Here are some points, one per row:
array([  2,  -4, -13,  -7,  11, -11,   6,   0, -50,  -8,  -4,  22, -11, -19,  10,  28,   7, -54, -22,   5,  44, -11,  10,  19,  24,   1,  16, -21,  66, -36,  10, -66])
array([  7, -35,  10, -40,  -6,  35,  25,  61,   7,  32, -13, -14,  43, -11, -42,   8,  54,  69,  15, -18,   3,  -1,   8, -59, -20, -12,  -7, -36, -32, -15, -14, -64])
array([ -19,    7,   80,  -35,    7,  -18,  -71,  -17,  -28, -104,  -13,    5,  -11,  -43,  -35,    9,   26,  -21,    7,  -16,    2,  -26,   -3,   12,   -9,  -27,  -11,  -35,   31,   19,   -5,   13])
array([ 18, -51,   9,   2,   7,   4, -27,   8,  -5,  16, -38, -21,  17,  -7,  -9, -21, -49,  25, -27,  42, -17,  67,  -7, -41,   1, -13,  19,  20,  14, -17,   3, -91])
array([ -26,    1,  -38,  -92,   35,  -36,   20,   -9,  -18,    2,   10,   46,  -13,   18,  -14,   61,    9,  -22, -116,    2,  -33,  -19,  -34,  -12,    6,  -13,   22,    4,  -75,  -15,  -36,   20])
array([-47, -59, -16,  -8,  44,  -3,   6,  52,   0,   6, -31,   0, -10,  78,  42, -29,  33,  37,  29,  16,  24,  47,  -3,  53,  15,  -6, -53,  -6, -20, -11, -65,   4])
array([ -7,  16,   5, -19, -35,  20,  35,  35,  97,  14,   3,   5,  41,   4,  30, -31,  11, -21,  33,  19,   9, -36,   9,  32,  -6,  71,   6,   3, -23, -44, -37, -14])
array([ 31,  30,  31,  40,  -1,  56,  13, -34,  82, -54,  22,  51, -16,  46,  11,   1, -50, -23, -28,  -2, -64,  38, -17,   4,  -7, -32, -14, -21, -50,  31, -43, -21])
array([-35, -32,  -5,  20,  -8, -77,  17,  21,   1, -20,  39,  27,  15,  -6, 101,   5,  13,  54, -20,  22, -20, -54,  -1, -39,   0, -30, -10,  75, -10,  57, -27, -81])
array([  2,  54,  -2,  15,  19,  21,  42,  20, -21,   1, -49,  52,  33,  60, -32,   9,  12, -11,  -2, -71,  54, -15, -25, -16, -19,  17,  10,  19,  82,  19, -33,  -4])
array([  4,  61, -35,  46,  -6,  12, -75, -11,   9,  19,  -9,   1,  20,  12,   1,  28,  38, -11,  -9, -35,   7,  27,   7,  45, -31, -66,  -9, -33, -34,  -7, -47, -41])
array([-17, -32,   1,   5,  10,  40,  -5, -32, -35,  19, -32,  65,  13, -42,  19, -47, -53, -16,  35, -33,  -2, -16,  -4, -46,   1, -12,   2,  18, -15, -38, -58,  23])
array([ 15, -48, -56,  -2,  36,  33,  17, -28,  -2,  59, -11,  32, -51, -71,   1,  -9,  -5,  25,   2,  55, -11,   5,   2,  75, -36,   0, -13, -13,  11,  10, -10,  10])
array([-52,  -2,   9, -18,  21,  27,  15, -10, -16, -27,  -8, -17,   4, -25,  10,  55,  17,  26,   3,   3, -16,  -1,   7,  49,  -7,  78, -34,  -8, -12,  34,   4, -34])
array([ 22,  10,  -9,   5,  15,  -3,  52,   2, -10, -11, -29,  12,   5,  -2, -62, -73, -35,  51, -56,  26, -20,  -4,  35,  17,   7, -10,   7,  26,  40,  33, -41,  -4])
array([-25,  44,  -4, -21, -60, -15,  17,  55,  14,  47,  33, -22, -22, -96, -42, -53,  12, -21,  36,   8,   5,  -1, -57,  15, -16, -19,   2, -10,  -2,  33,  -8,  -2])
array([ 11, -39,  46,  -1, -17,  10,  70,  33, -19,  -2,  23,  13,  56,  29,  -6,   1,  23,  55, -30, -12,  28,  37, -14,  19, -91, -19, -38, -20, -10, -20,  70,   4])
array([  2, -49,  -8, -47, -15,  -5,  39, -59,  13, -20, -16,  46, -14,  18, -40,  16,   1, -33,  39,  25,  39, -50,  32,  20,  64, -16, -28,  10,   3,  22,  25, -21])
array([ 17,  16, -16,  88,  27,  -9,  50,   3,  18, -21, -15,  10, -25, -34, -24,  10,  23,  24, -15, -43, -24,  15,  33,  -8,  21,  25, -24,  23,  21,  18,  -1,  16])
array([ -5,  47,   0,   0,   2,  12,  10,  18, -49,   4, -20,  14, -35, -10, -26,  22,  36, -39, -65,  -4, -20, -14,  58, -25,  65,  -2, -17,  -4, -25,  12,  25,  -6])
array([ -4, -17, -14,  41,  -6, -10,  14, -14, -75,  22,  52, -31, -17,  39, -37, -17, -37, -10,  -5,  16, -49, -30,  -4,  46, -49,  17, -12, -21, -50,   3,  -7, -30])
array([  25,   67,   36,   39,  -15,  -20,   70, -103,  -19,    1,   13,   -4,    3,   -7,   -3,   41,   13,    1,   35,   28,   33,   64,   -5,   19,   15,  -34,    5,  -39,  -30,   -8,  -46,  -32])
array([ 10,   5,  -6,  14, -10, -20,  -7, -12,   2,  32, -20,   5, -62,  19,  35,   4,  -2,  44,  -4,   3,  59, -18,   8, -37,   9, -10,  94, -49, -34,  57,  17,   9])
array([ 12,  -4,  51,  -1,  11,  -9,  -8,  35,  -6, -10, -73, -13, -11, -12,  31, -14, -13,   0, -42, -13, -26,  -4,  23,  93,  22, -30,   4,  17,  11,  55, -18,  20])
array([  3,  28,  38, -28,  33,  15,  55,   4, -23,  14, -33,   7,  57, -16,  24, -39,  31,  45,  54, -20, -57, -20,   3,  33,  14,   6, -17, -28, -49,  -8,  23,  -2])
array([ -6,  -8,  -9,  24,  15, -18, -14,   4,   0,  -1,  13, -29,  -6,  16,  19,  -3,   1,  25,  -7, -55, -10, -27,  -8, 100,  10,   4,  17, -67,  42, -12,   1,  11])
array([ 14, -22,   7,  36, -34, -15, -49, -36,  31,  18, -22,   5,  41,   9, -15,   7, -20,  46, -50,  41,  48, -48,   5,   6,   7,   5, -18, -16, -23,  19,  17,  58])
array([  9,  13,   9,   1,  32, -57,  18,   3,   8,  43, -16,   3, -11,  39, -47,  23,  15,  62,  98,  38, -45, -27,   7,  10, -17, -80, -27,  -2,  54, -38, -29,   0])
array([ 40, -34,  20,  28, -12, -74, -10, -35, -60,  17,  -3,  15,  33,   5,   7, -19, -52,  23, -16, -76,  27,   6, -17,  22,  43,   5, -14,  45, -50, -57,  25,  46])
array([ 44,  26,  -7, -23, -31,  34, -62, -32,  -6,  19,  73,  70,  48,   6,  12,  11, -29,  47,  27,   0, -16,  78,  33,  42,  47, -15,   4,   0,   9,  17,   0, -32])
array([  5,  16,  68,  -5,  50,  18, -34, -34,   9,  96,  -2,   0,   4,  15, -21,  13, -31,   6, -63, -16,  37, -11, -11, -39, -31,  -4, -36,  50,   6,  37,  15, -15])
array([-34, -58,  -3,   5,  -6,  14,   6, -20, -18,  44,   0, -11,  13, -20, -11,  41, -21,  24,  25, -38,   7,  34,  13, -41,  26,  -2, -23, -22, -14,  75, -41,  60])
array([-29, -47, -39,  18, -49, -29,  18, -23,  -3, -39,  19,   2,  14,  -7,  37, -38, -13, -25,  18, -25, -31,  -7,  -3, -35, -26, -30,  -8, -29,  26,  41,  -7,   9])
array([ 24, -20,  11,  14,   8, -35,   7,   3,  24, -10,  13, -28,  11, -44,  25,  41, -28, -32, -46,  11,  65,  28,  28, -30, -30,  48, -22,  14,  14, -41, -26,  34])
array([-76,  -6,  43,  19, -21,   6,  30, -37,   6,  79,  -9,  29,  -2,  12,  14, -40,  37, -46,  31,  27,   3,  36,  16,  10, -27, -18, -12,  35, -29, -11,  29,  31])
array([ 40,   0, -32,  30,   3, -13, -16,  14,   7,   4,  -7,  -8,  48,  13, -36,  -9,  62, -37,   1,  -5, -24, -12,  -9,   8,  -8,   4,  59,  44, -23,  -1,  19, -14])
array([   2,  -43,  -11,  -27,    4,   -4,   46,  -10,   20,   34,   -3, -124,   16,   37,  -12,   21,  -34,  -80,    4,  -45,  -49,   12,  -23,   30,   33,  -28,   -2,   -2,   19,   44,    8,  -17])
array([-25, -34,  10,  44,  20,  70, -43,  12, -17,   0, -35, -35,  26,   7,   5,  28, -17, -19,  63,  37,  -7,   0,  -4, -24,  23,   5,  28,  31, -31, -20,  28, -10])
array([ 61,  53, -40, -26,  16,   4,   7, -22, -28,  24, -36, -33, -19, -19,  98, -32,   5, -27,  15,  18, -37, -10,  19, -23, -53,   0, -60,   9,   4,  16,  52, -10])
array([  7,  23, -18, -25,   3, -20,  -5, -50, -15, -17,  -8, -46,  -3,  35, -34,  -7,   2,  24,  45, -38, -16,   4,  18, -31, -29,  62,   7,  17, -16,  51, -45, -11])
array([ 86, -20,  24,  40,   2,  45, -30,  34, -26,  22,  38,   6, -16, -11,  34,  46,   9,   7,  10,  14,  -5, -51, -71,  -9,  33,  15, -44,  27,  15,   4, -28,  35])
array([  1,  -8, -45,  22,  17, -37, -23, -11, -21, -28, -36,  27,  91,  -2, -29, -18,  52, -29,   6,  49, -39,  27, -34, -15,   3,  21, -29, -10,  -3,  62,  23,  43])
array([ -7,  20, -40,   9, -27,  60,  30, -25, -47, -47, -10, -67,  72, -10,  25,   1, -29,  52, -10,  32,  49, -10, -21,  -1,  -5, -49,  -1,  59, -15,  15, -31,  13])
array([ -2,  -7, -13,  32,   5,  13,  30,  54, -27,  -2,  -4,  13,  59,  11,  12,  11, -74, -45,   9,  10,  -7, -35,  33, -35, -22,  -3,  -8, -82, -28,  14, -19, -22])
array([ 45, -17,  33,   1, -15,   8,  18, -40, -39,  -7, -29,   6, -39,  65,  26, -40,  42, -16, -22,  33,   7,  10, -44, -18,  32,  60,  25, -27,  16,  33, -13, -10])
array([-57,  26,   5,   4, -29,  -9,  27, -11,   2,   2, -25,   7, -23, -20,  15,  46,   8,  62, -36,  -9, -68,  19, -49, -32,  41,  14,  36, -16,  61, -43,  36,  22])
array([  1,  40,  -3, -46, -53,  -9,  18,  91, -23,  18,   2,  -1,  23,  58,   6,  23, -16,   9,  32,  70,   8,  36,  28,   2,   5, -11, -17,  -1,   5,  -4,  -7,  74])
array([-13,  18,  -8, -17, 127,   8,  11,  -8,   1, -11,  75,   9,  12,  -7,  24, -19,   0,   9,   1,  10,   8,   0,  -3,  -6,   1,  -2,  69, -14,  20,  27,  26,  53])
array([-86,  45,  -9,   3, -23,  17,   1, -11, -14,  18,  -2,  15,  -1,  29,   7,  -9, -43,  36,  -3,   1,   3, -29,  -8,  42, -15,  32, -19,   7,  16,  35,  33, -18])
array([ 17, -15, -39, -10, -18,  52, -20, -13,  31, -51,   5, -36, -69,  40,  -2, -25, -12,  37,  14, -37,  22, -17,  12, -42, -17, -22, -29,  22, -24, -50,  47,  22])
array([ 38,  18, -28,  -7,   1, -20,   3,  -7,  19, -15, -91,  30,   6, -22,  32,  54, -39,  25,  25, -21,  16,   6, -43,  43, -20,   8, -12, -11, -17,  55,  39, -19])
array([ 23, -46,  14,  -4, -38,   4,  12,  -4, -36, -18, -19,  39,  -7,  29,  -1,  53,  -3,  -3,  20,  -4, -49,  14,  32,  52, -95,  18,  95,  44,  13,  29,   8,  13])
array([  1, -31,  -4,  -4, -42,  31, -16, -63,   4,  34,  -7, -11,  83,  17,  44,   6,  47,  12, -51,   2, -30, -21,  31,   0, -21, -12,  -9, -28,  49,  -1, -39,  19])
There is one direction along which these points spread out most. Take the direction at right angles to it along which they spread out most. Go by this last direction. How many in every 100 of the points above lie lower along it than each point below? Answers are rounded to whole numbers. More than half of the points above lie lower than the first one.
array([  5,  16,  68,  -5,  50,  18, -34, -34,   9,  96,  -2,   0,   4,  15, -21,  13, -31,   6, -63, -16,  37, -11, -11, -39, -31,  -4, -36,  50,   6,  37,  15, -15]) 4
array([ 40,   0, -32,  30,   3, -13, -16,  14,   7,   4,  -7,  -8,  48,  13, -36,  -9,  62, -37,   1,  -5, -24, -12,  -9,   8,  -8,   4,  59,  44, -23,  -1,  19, -14]) 45
array([ 14, -22,   7,  36, -34, -15, -49, -36,  31,  18, -22,   5,  41,   9, -15,   7, -20,  46, -50,  41,  48, -48,   5,   6,   7,   5, -18, -16, -23,  19,  17,  58]) 6
array([-34, -58,  -3,   5,  -6,  14,   6, -20, -18,  44,   0, -11,  13, -20, -11,  41, -21,  24,  25, -38,   7,  34,  13, -41,  26,  -2, -23, -22, -14,  75, -41,  60]) 19
array([ -26,    1,  -38,  -92,   35,  -36,   20,   -9,  -18,    2,   10,   46,  -13,   18,  -14,   61,    9,  -22, -116,    2,  -33,  -19,  -34,  -12,    6,  -13,   22,    4,  -75,  -15,  -36,   20]) 47
array([-52,  -2,   9, -18,  21,  27,  15, -10, -16, -27,  -8, -17,   4, -25,  10,  55,  17,  26,   3,   3, -16,  -1,   7,  49,  -7,  78, -34,  -8, -12,  34,   4, -34]) 92
array([-57,  26,   5,   4, -29,  -9,  27, -11,   2,   2, -25,   7, -23, -20,  15,  46,   8,  62, -36,  -9, -68,  19, -49, -32,  41,  14,  36, -16,  61, -43,  36,  22]) 75
array([-17, -32,   1,   5,  10,  40,  -5, -32, -35,  19, -32,  65,  13, -42,  19, -47, -53, -16,  35, -33,  -2, -16,  -4, -46,   1, -12,   2,  18, -15, -38, -58,  23]) 9
array([ 86, -20,  24,  40,   2,  45, -30,  34, -26,  22,  38,   6, -16, -11,  34,  46,   9,   7,  10,  14,  -5, -51, -71,  -9,  33,  15, -44,  27,  15,   4, -28,  35]) 17
array([ -2,  -7, -13,  32,   5,  13,  30,  54, -27,  -2,  -4,  13,  59,  11,  12,  11, -74, -45,   9,  10,  -7, -35,  33, -35, -22,  -3,  -8, -82, -28,  14, -19, -22]) 28
array([-47, -59, -16,  -8,  44,  -3,   6,  52,   0,   6, -31,   0, -10,  78,  42, -29,  33,  37,  29,  16,  24,  47,  -3,  53,  15,  -6, -53,  -6, -20, -11, -65,   4]) 42
array([ 24, -20,  11,  14,   8, -35,   7,   3,  24, -10,  13, -28,  11, -44,  25,  41, -28, -32, -46,  11,  65,  28,  28, -30, -30,  48, -22,  14,  14, -41, -26,  34]) 8
array([  1,  -8, -45,  22,  17, -37, -23, -11, -21, -28, -36,  27,  91,  -2, -29, -18,  52, -29,   6,  49, -39,  27, -34, -15,   3,  21, -29, -10,  -3,  62,  23,  43]) 51
array([ 44,  26,  -7, -23, -31,  34, -62, -32,  -6,  19,  73,  70,  48,   6,  12,  11, -29,  47,  27,   0, -16,  78,  33,  42,  47, -15,   4,   0,   9,  17,   0, -32]) 36
array([ 12,  -4,  51,  -1,  11,  -9,  -8,  35,  -6, -10, -73, -13, -11, -12,  31, -14, -13,   0, -42, -13, -26,  -4,  23,  93,  22, -30,   4,  17,  11,  55, -18,  20]) 96
